In the rows, 128 means zero.
Rotation paths and how fast each direction turns (degrees each step)
Each turn is a multiple of 5 degrees from 10 to 175, or 0.
Each row of a path follows its step; steps can be skipped.

step 0: [118 118 144 135 121 117 109 121 119 120 131 130 120 121 130 125 129 141
 139 115 130 124 123 139 139 126 120 129 119 121 116 130 117 124 133 133
 138 127 141 138 127 123 127 121 129 130 150 133 128 129 122 127 128 142
 135 133 130 131 136 129 120 123 128 134 138 122]
step 1: [135 108 113 137 144 114 123 136 126 138 130 130 132 133 114 127 117 132
 130 119 125 127 136 120 132 137 135 136 125 124 127 134 119 132 127 128
 127 115 135 137 121 131 133 114 133 131 125 123 118 129 122 134 122 144
 126 135 125 145 122 120 139 119 124 123 130 123]
step 3: [116 125 133 128 120 135 121 123 123 120 133 147 116 125 129 122 135 117
 140 110 135 125 125 124 133 141 139 146 132 146 121 127 127 124 120 134
 128 130 140 126 125 115 128 135 118 131 122 132 122 128 140 112 127 135
 129 125 126 139 131 129 126 129 130 120 126 126]
step 4: [113 131 122 119 123 119 132 129 124 125 131 128 142 137 127 122 133 131
 135 129 123 126 138 122 128 143 124 131 132 128 127 137 128 128 115 133
 131 126 135 116 118 122 142 107 135 118 125 111 112 132 123 126 136 144
 133 131 139 121 138 131 129 136 135 119 137 130]
step 5: [118 132 111 128 132 140 114 119 124 143 107 129 124 117 131 122 129 136
 131 126 117 118 119 128 132 135 117 132 129 130 138 139 127 136 133 127
 121 124 137 121 129 132 138 118 139 129 122 140 129 127 135 131 146 129
 129 129 135 130 122 133 129 132 114 138 134 134]
step 6: [132 129 118 112 133 135 142 138 131 124 130 146 125 143 133 119 125 122
 139 127 118 122 116 124 124 150 130 123 128 132 129 130 115 129 128 123
 134 135 134 131 138 121 125 134 129 132 131 134 133 137 130 123 136 119
 109 131 138 139 121 129 135 130 124 133 131 116]
step 7: [115 137 128 124 131 141 127 132 124 123 120 125 131 137 142 148 129 120
 141 134 132 113 145 136 120 135 130 120 133 124 128 119 130 148 129 121
 129 138 131 124 128 114 136 122 118 133 130 121 123 128 120 123 137 129
 132 124 122 126 135 134 125 119 131 127 133 113]
step 9: [138 127 129 144 119 118 127 130 137 126 123 136 132 121 144 114 126 133
 129 138 124 129 129 124 130 131 116 116 126 128 120 123 122 131 129 123
 141 135 130 119 120 136 134 118 141 136 125 123 133 143 125 124 123 125
 116 136 138 138 130 123 122 111 113 131 128 112]
step 10: [129 127 123 137 141 136 130 128 132 135 124 129 127 118 121 122 123 136
 133 147 140 121 136 134 129 128 140 124 150 122 133 111 119 134 128 126
 131 124 116 128 124 120 132 125 127 132 142 128 121 121 135 108 124 122
 124 129 120 145 120 126 133 124 123 132 140 123]
Directions:
[125 129 130 129 130 128 129 130 130 127 126 131 132 127 124 130 128 128
 131 126 131 127 127 130 129 130 127 128 127 127 129 129 134 127 128 129
 128 129 131 130 128 128 124 126 130 125 131 125 128 124 128 127 130 128
 126 127 127 128 130 126 122 126 128 126 127 129]
95
